In the data rows, zero lies at 7.5, halfway between 7 and 8.
Some points, one per row:
array([11, 6, 5, 9, 10, 5, 5, 4])
array([6, 8, 8, 7, 2, 11, 12, 7])
array([6, 9, 11, 7, 4, 9, 10, 9])
array([9, 8, 6, 8, 12, 4, 1, 7])
array([10, 6, 4, 8, 11, 6, 3, 7])
array([5, 9, 11, 7, 4, 10, 11, 10])
array([6, 8, 7, 8, 2, 10, 12, 8])
array([4, 9, 12, 6, 6, 9, 12, 10])
array([9, 7, 6, 8, 12, 5, 2, 8])
array([9, 6, 6, 8, 10, 6, 4, 6])
array([5, 9, 9, 7, 3, 12, 13, 9])
array([9, 8, 5, 8, 13, 5, 1, 8])
array([9, 8, 6, 9, 13, 6, 4, 9])
array([10, 5, 4, 7, 8, 8, 8, 4])
array([5, 10, 11, 5, 9, 8, 6, 14])
array([10, 6, 4, 9, 10, 6, 8, 5])
array([6, 10, 11, 7, 4, 11, 12, 10])
array([8, 8, 6, 9, 13, 5, 2, 8])
array([6, 9, 8, 8, 3, 10, 12, 8])
array([10, 6, 6, 9, 10, 6, 5, 6])
array([5, 9, 12, 6, 7, 9, 8, 12])
array([5, 9, 11, 6, 4, 10, 11, 10])
array([9, 4, 4, 7, 6, 8, 7, 4])
array([10, 2, 4, 7, 5, 7, 9, 0])
array([6, 8, 8, 7, 2, 10, 11, 8])
array([6, 9, 11, 7, 5, 9, 10, 10])
array([10, 4, 4, 6, 5, 7, 8, 2])
array([11, 4, 3, 7, 7, 6, 5, 3])
array([10, 8, 5, 9, 13, 4, 5, 7])
array([8, 7, 5, 9, 12, 6, 2, 8])
array([10, 4, 5, 7, 7, 6, 7, 2])
array([3, 10, 12, 6, 10, 8, 7, 13])
array([10, 6, 6, 9, 10, 5, 4, 5])
Then 25 other points, each followed by its number:
array([10, 4, 5, 8, 8, 7, 9, 3]) 0
array([8, 7, 7, 8, 13, 7, 4, 9]) 1
array([9, 7, 6, 9, 12, 5, 3, 7]) 2
array([6, 9, 11, 8, 4, 9, 13, 8]) 3
array([6, 8, 9, 7, 2, 10, 10, 7]) 4
array([6, 9, 8, 7, 2, 10, 11, 8]) 5
array([11, 4, 3, 7, 6, 6, 7, 1]) 6
array([5, 10, 9, 8, 2, 12, 13, 10]) 7
array([10, 3, 5, 7, 6, 6, 8, 2]) 8
array([5, 9, 12, 6, 6, 8, 10, 11]) 9
array([4, 9, 10, 5, 8, 9, 8, 12]) 10
array([4, 9, 12, 7, 8, 7, 9, 12]) 11
array([11, 6, 4, 9, 9, 6, 7, 4]) 12
array([10, 6, 6, 9, 10, 6, 6, 5]) 13
array([6, 10, 9, 9, 2, 11, 14, 8]) 14
array([7, 9, 7, 8, 2, 9, 12, 6]) 15
array([10, 6, 6, 9, 11, 4, 1, 6]) 16
array([6, 9, 9, 7, 3, 10, 11, 9]) 17
array([9, 8, 5, 8, 13, 5, 4, 8]) 18
array([8, 5, 6, 8, 8, 7, 9, 5]) 19
array([6, 9, 8, 7, 2, 11, 12, 8]) 20
array([5, 9, 12, 8, 3, 11, 12, 9]) 21
array([8, 7, 6, 8, 13, 6, 3, 8]) 22
array([5, 9, 12, 6, 5, 10, 11, 10]) 23
array([7, 10, 8, 7, 2, 9, 10, 7]) 24
Which two of these numbered points are nearest to each point below, looking only along the 3 directions in which the first points spread most? Their numbers follow each, nearest first.
array([11, 5, 5, 9, 9, 6, 7, 3]) > 12 0
array([6, 9, 7, 7, 4, 10, 11, 8]) > 24 5
array([3, 10, 10, 5, 10, 9, 6, 15]) > 11 10
array([10, 7, 6, 9, 11, 5, 6, 5]) > 13 12
array([11, 6, 5, 8, 7, 6, 8, 3]) > 0 12
array([10, 5, 5, 8, 8, 7, 9, 3]) > 0 19
array([6, 10, 11, 7, 4, 10, 13, 9]) > 21 3
array([4, 8, 11, 5, 6, 10, 8, 11]) > 9 10
array([3, 9, 12, 5, 9, 7, 5, 12]) > 10 11
array([8, 7, 7, 9, 13, 4, 3, 8]) > 22 18
array([11, 7, 6, 9, 11, 5, 6, 5]) > 13 12
array([9, 2, 5, 7, 6, 7, 8, 1]) > 8 6
array([6, 8, 10, 8, 3, 10, 11, 9]) > 17 3
